(in the rows, 128 means zero)
Rotation paths and how fast each direction turns (degrees each step):
Each turn is a multiple of 5 degrees from 10 to 175, or 0.
Each row of a path follows its step; steps can be skipped.
path 1
step 1: [124 126 137 119 119 125 138 133 125 124 122 125 126 129 130 129 122 128
 135 131 133 122 124 132 132 120 132 131 121 119 124 134 123 120 130 126
 131 127 136 129 136 125 136 126 138 128 128 132 135]
step 2: [129 132 122 126 128 134 132 130 122 119 130 119 121 131 133 125 130 127
 140 131 132 134 127 130 122 124 129 135 117 123 130 140 130 117 127 128
 132 131 134 133 122 123 126 132 135 131 127 118 133]
step 4: [124 134 120 126 124 132 129 129 135 133 129 129 122 126 116 127 129 129
 126 134 121 130 127 122 126 129 123 130 127 116 124 130 130 124 131 139
 134 128 132 121 124 120 122 116 128 126 127 143 124]
step 5: [120 118 128 118 129 140 128 130 132 124 128 131 124 126 123 125 127 129
 135 133 113 127 128 124 121 120 126 130 131 124 127 125 134 120 135 130
 125 121 129 126 124 136 129 122 124 121 126 136 131]
step 6: [123 116 130 125 131 134 128 131 128 140 132 129 120 130 138 126 119 118
 130 126 130 130 121 122 127 126 132 129 130 127 126 127 132 116 134 120
 130 124 134 124 125 131 133 131 129 124 125 137 137]
step 8: [130 129 116 130 127 131 133 122 121 134 125 128 138 125 123 128 115 133
 136 128 118 122 133 129 129 131 134 126 125 127 117 130 132 132 120 124
 133 133 123 121 130 126 133 132 128 129 128 137 132]
step 9: [123 131 124 121 141 126 136 128 129 131 118 131 129 128 129 121 119 127
 125 135 127 122 132 138 125 127 126 128 122 114 126 130 122 127 122 132
 139 130 119 126 130 127 125 128 127 128 125 137 134]
step 11: [126 139 127 129 123 128 129 129 133 131 124 124 122 126 130 125 129 122
 133 124 131 134 125 132 134 123 138 120 128 121 133 128 133 130 127 118
 136 128 142 133 122 128 129 133 140 126 123 136 129]
step 12: [131 139 122 129 125 135 128 129 128 128 124 123 118 128 121 129 135 136
 132 112 125 133 138 131 119 123 129 125 129 127 124 130 126 119 126 126
 136 130 137 134 123 129 126 129 127 135 126 134 127]
step 13: [127 131 126 128 127 133 123 125 124 122 130 119 126 131 118 120 122 124
 127 125 122 122 136 130 123 122 125 124 138 130 117 126 132 119 131 126
 128 125 128 130 131 120 133 124 130 137 137 142 129]
[126 129 128 128 128 126 130 129 130 132 128 128 128 130 129 130 127 127
 125 129 130 130 129 128 125 127 127 127 127 124 128 127 128 128 130 129
 131 127 129 127 129 126 126 129 130 129 127 127 127] : 145
path 2
step 0: [127 131 120 121 139 119 125 127 135 123 138 129 136 131 122 127 130 122
 124 119 128 128 129 132 129 123 123 128 136 132 133 132 116 128 122 116
 135 130 128 120 132 126 117 136 125 128 129 120 129]
step 2: [127 133 126 129 139 125 134 119 120 131 124 133 124 135 131 121 132 126
 136 124 136 133 133 125 136 131 124 132 120 127 134 142 123 129 123 123
 124 124 128 124 133 128 121 128 131 121 115 137 126]
step 3: [136 121 136 122 129 124 122 125 122 128 133 133 134 132 125 122 128 121
 130 124 128 122 130 127 139 119 129 129 122 132 134 130 118 135 116 126
 136 128 128 121 129 133 132 119 118 132 125 127 140]
step 4: [121 119 124 121 132 124 133 128 125 122 144 129 138 131 122 128 127 128
 127 124 131 120 127 127 126 134 125 129 125 136 131 133 121 131 125 114
 128 137 129 129 126 122 118 127 130 130 123 115 121]
step 5: [127 126 128 128 126 139 141 123 128 125 132 128 131 136 134 133 119 127
 135 120 129 127 131 129 136 128 125 133 119 127 123 127 125 121 125 115
 133 126 142 120 129 125 126 136 124 126 123 138 131]
step 6: [132 121 132 132 134 114 129 125 125 130 120 130 122 136 130 124 131 126
 134 126 129 122 127 129 134 125 123 125 125 122 135 136 123 123 124 114
 134 116 123 123 132 121 117 123 128 123 119 130 129]
step 8: [129 126 121 118 129 125 142 127 126 119 139 126 132 135 122 125 133 125
 128 123 134 131 122 135 131 124 135 131 130 129 124 139 119 129 126 119
 131 133 135 125 121 125 116 127 132 133 126 130 120]
step 9: [128 130 125 127 131 127 131 119 129 127 132 128 129 131 125 129 116 127
 135 120 136 131 128 127 137 132 122 128 132 131 135 128 119 133 121 118
 135 118 132 124 134 124 131 141 125 123 120 142 132]
step 10: [126 127 127 123 128 121 133 130 116 134 123 128 130 134 126 125 133 127
 136 125 127 115 134 123 140 127 133 120 124 134 140 134 126 123 118 122
 126 125 125 124 130 128 123 119 119 123 121 129 126]
step 13: [126 124 130 126 135 123 134 131 121 129 132 125 130 128 126 135 124 128
 133 130 134 125 123 128 130 135 119 129 118 134 132 128 131 127 127 108
 136 119 125 125 130 125 125 140 124 125 113 134 130]
[127 125 127 129 129 124 125 128 127 129 127 126 128 126 127 128 128 129
 129 126 127 125 127 127 126 129 128 125 130 130 129 126 127 128 127 127
 131 127 129 130 129 128 131 129 129 129 127 126 129] : 120
[129 131 128 127 126 125 131 126 131 126 129 128 130 127 128 129 127 131
 128 127 128 127 127 127 128 131 129 131 127 128 127 128 126 126 129 129
 130 131 128 130 129 128 127 129 128 130 130 128 128] : 95
[130 130 125 130 128 127 129 126 129 132 126 128 130 127 129 128 126 129
 130 128 126 126 129 126 129 126 126 126 127 128 126 127 129 127 128 126
 126 127 128 130 127 128 126 128 129 124 130 129 128] : 85
path 3
step 0: [124 134 122 129 129 118 121 131 137 134 119 134 126 130 122 130 129 128
 130 130 123 138 134 132 128 133 137 119 128 135 126 124 127 116 119 134
 130 128 127 135 126 132 133 137 125 121 133 126 126]
step 1: [129 126 127 129 121 120 126 132 130 125 133 126 132 110 135 129 119 125
 128 124 123 137 130 136 129 127 139 123 132 126 118 128 136 137 127 132
 136 123 128 129 127 133 128 127 121 134 124 131 128]
step 2: [126 121 141 133 121 133 131 135 128 129 123 125 129 128 126 128 124 130
 117 125 127 131 133 133 125 126 128 129 136 126 132 121 128 139 133 117
 127 122 122 133 131 130 138 136 129 127 125 117 133]
step 3: [122 123 129 141 132 129 136 134 133 132 123 126 133 134 128 131 124 126
 134 132 126 123 120 135 125 129 132 135 117 129 121 126 119 131 123 132
 120 125 127 133 127 125 134 138 129 126 120 132 123]
step 4: [123 121 121 127 124 128 127 123 131 125 132 118 130 133 128 126 118 126
 134 129 136 127 124 133 130 120 131 122 132 133 127 134 129 113 126 134
 130 126 129 138 117 135 132 136 123 127 126 127 136]
step 5: [122 128 129 118 123 126 121 122 119 125 133 129 127 127 136 128 120 125
 128 128 133 127 122 133 122 120 126 117 131 125 121 132 132 137 125 121
 129 137 127 137 135 124 127 130 134 135 119 124 126]
step 8: [121 117 125 124 133 129 135 130 124 121 133 124 138 133 128 119 127 131
 129 126 132 139 140 121 128 125 128 123 131 126 130 128 136 122 126 125
 130 133 124 127 134 134 128 125 123 133 119 131 138]
step 10: [134 122 127 132 126 127 143 125 124 132 124 119 118 128 131 131 133 124
 134 125 137 126 125 135 131 117 126 131 126 131 127 118 121 123 131 124
 127 123 123 124 127 127 128 124 125 125 137 141 129]
step 11: [123 122 130 117 124 126 124 133 120 129 133 129 130 138 120 133 126 119
 133 126 129 129 114 120 143 129 127 127 127 131 125 120 133 117 125 119
 129 123 128 129 130 126 125 126 129 128 131 129 126]
step 12: [121 133 121 127 138 128 122 130 128 121 126 124 122 137 131 127 127 126
 126 123 126 134 135 123 125 124 136 123 127 132 126 123 137 129 115 125
 125 137 121 129 136 128 123 124 122 122 132 128 117]
[127 125 129 129 127 126 129 129 126 129 127 127 127 128 130 128 127 127
 128 127 129 130 127 128 128 126 131 126 128 130 126 124 130 126 128 127
 126 129 125 129 129 128 128 132 127 129 127 128 127] : 0
[127 127 129 128 126 125 128 128 130 126 125 129 130 128 126 131 127 128
 132 125 131 129 128 126 129 129 129 128 129 128 127 129 128 125 126 129
 127 130 130 127 127 128 129 125 129 128 127 127 129] : 100
[129 127 127 125 127 127 128 129 128 125 131 126 129 127 130 127 129 130
 129 128 127 128 129 127 126 130 130 125 129 127 129 128 128 127 126 128
 131 130 129 130 127 129 126 129 127 125 126 127 125] : 95
path 4
step 0: [128 135 135 119 131 129 122 127 134 134 128 128 125 131 132 138 125 137
 122 132 127 122 126 129 126 126 134 121 126 127 128 139 120 142 122 131
 121 124 127 133 135 125 130 130 129 121 129 123 128]
step 1: [130 120 130 128 131 136 125 126 126 120 137 129 134 130 133 136 139 130
 122 126 119 129 132 119 116 133 132 131 126 127 128 128 120 127 126 127
 124 119 122 122 124 121 132 131 131 129 134 124 129]
step 2: [131 137 122 127 136 129 130 121 126 126 126 125 123 122 125 136 128 133
 112 129 125 128 133 131 132 131 126 121 133 129 129 138 124 123 125 139
 123 131 125 120 134 122 128 135 128 132 126 128 123]
step 5: [133 139 125 130 132 123 134 135 125 139 129 131 125 126 131 127 125 129
 112 128 129 129 133 131 126 135 127 122 124 129 128 138 132 121 121 139
 119 128 128 126 133 130 125 125 137 130 129 126 131]
step 6: [123 132 134 124 126 134 123 138 116 123 134 136 132 131 134 125 130 128
 124 128 135 128 127 130 121 128 134 117 127 132 120 125 120 130 120 123
 119 120 130 132 130 126 123 130 127 125 122 130 128]
step 8: [131 126 126 125 138 130 136 125 123 135 135 129 124 126 128 122 123 128
 118 133 131 125 124 127 125 133 135 117 121 130 128 134 130 125 125 127
 116 123 121 137 131 124 128 133 137 124 131 125 127]
step 9: [134 129 126 118 127 143 121 130 123 124 131 130 128 123 127 129 133 130
 125 130 133 134 133 126 118 132 135 121 129 123 125 122 122 131 122 125
 130 128 130 129 129 117 130 129 125 123 117 127 121]
step 10: [136 134 132 124 136 131 121 128 134 135 129 124 121 127 129 130 127 130
 122 124 123 130 135 128 133 133 140 133 125 133 134 136 122 123 126 124
 124 131 120 126 132 131 134 135 128 121 130 119 124]
step 11: [124 130 129 118 130 135 132 125 129 127 132 128 124 122 128 129 127 130
 124 130 130 125 133 122 116 138 131 125 128 127 133 129 130 125 126 132
 124 111 126 134 133 119 132 129 139 126 129 127 137]
step 13: [129 131 142 119 132 123 124 133 132 130 125 125 124 129 134 131 132 130
 117 122 120 123 131 132 131 130 131 134 127 134 128 141 125 128 125 125
 117 123 127 128 134 122 132 131 131 130 128 126 135]
[125 125 131 127 125 129 128 127 126 125 127 130 128 126 126 127 131 125
 128 128 129 129 130 129 127 127 127 127 129 128 126 127 128 126 128 126
 128 127 127 130 128 127 130 130 130 130 129 127 129] : 145
[130 127 129 129 128 131 125 125 127 130 129 128 128 130 128 127 128 130
 127 129 129 125 129 129 127 126 128 125 126 128 129 124 130 130 129 128
 129 130 126 128 128 128 129 129 129 128 130 126 126] : 40
path 5
step 1: [123 125 139 136 122 124 127 126 119 134 126 133 132 130 127 132 123 136
 123 127 129 117 127 125 133 114 129 125 132 133 134 122 125 121 119 129
 121 131 122 129 126 127 128 136 126 135 122 127 128]
step 2: [126 126 131 132 120 132 131 126 127 131 140 133 126 133 134 135 128 134
 121 126 121 130 128 114 127 134 115 124 134 133 128 121 130 128 118 127
 121 125 126 131 127 130 136 136 122 128 122 125 125]
step 3: [123 138 128 122 129 134 121 127 125 126 131 124 126 127 127 125 127 133
 113 125 121 129 117 117 123 122 118 128 123 131 128 125 127 124 124 124
 128 128 126 127 137 126 139 130 133 127 121 123 126]
step 4: [125 140 123 123 125 124 120 122 130 126 132 130 127 127 123 127 132 133
 122 132 115 129 126 130 123 123 125 124 114 134 130 125 127 130 126 138
 125 124 124 131 132 137 127 132 123 126 133 129 117]
step 5: [124 130 114 129 120 128 126 127 132 121 125 139 136 135 127 128 130 136
 120 128 128 124 122 129 132 124 125 128 124 140 135 132 135 128 131 129
 128 127 133 129 141 124 121 131 129 129 135 130 120]
step 8: [123 129 133 123 129 127 128 134 115 125 132 131 130 125 128 125 134 129
 126 133 123 129 127 125 135 124 123 132 129 140 124 135 125 132 125 120
 128 133 127 121 129 130 139 120 131 136 120 126 116]
step 9: [131 128 129 127 127 123 135 121 121 127 132 133 128 119 135 131 134 129
 125 130 118 128 124 125 126 131 128 130 124 133 130 137 120 135 128 141
 131 118 129 133 130 128 133 121 132 131 119 129 116]
step 11: [137 121 127 132 129 123 127 127 126 121 130 131 122 125 129 133 135 123
 121 130 123 118 126 126 135 128 124 121 124 124 129 126 132 127 123 134
 132 123 122 116 129 122 133 127 130 132 144 133 124]
step 12: [131 122 126 126 128 129 129 123 127 126 128 132 123 142 130 120 131 125
 136 139 127 115 122 130 133 131 128 125 129 127 131 120 123 125 127 128
 121 124 124 122 140 123 137 128 136 133 130 129 128]
step 13: [122 128 124 137 131 127 129 126 115 128 123 125 130 135 133 122 124 120
 126 136 117 117 131 128 140 123 133 124 134 134 126 122 131 129 125 128
 125 127 121 128 127 136 134 127 131 131 125 123 124]
[127 130 129 128 127 127 127 130 127 127 128 129 127 126 128 127 127 129
 130 130 133 129 129 128 127 125 129 127 125 130 128 127 128 127 127 127
 126 130 129 127 129 130 131 128 130 131 128 127 130] : 160
[128 130 127 126 127 129 130 130 125 127 127 127 131 129 129 127 127 128
 128 128 124 128 131 127 123 128 129 128 125 128 127 130 128 128 130 131
 131 130 128 129 128 129 128 128 129 128 128 129 128] : 70
[128 126 128 128 131 128 129 129 128 131 130 129 127 130 129 128 126 129
 128 129 128 129 130 129 127 126 130 129 131 130 130 128 128 128 130 128
 128 130 128 127 124 126 130 130 128 129 125 126 125] : 55
[130 128 126 127 128 129 130 128 126 126 129 130 131 127 126 128 130 129
 126 130 128 126 128 124 130 127 128 126 128 130 131 125 127 128 128 128
 127 126 126 129 128 129 130 128 130 127 128 127 124] : 0
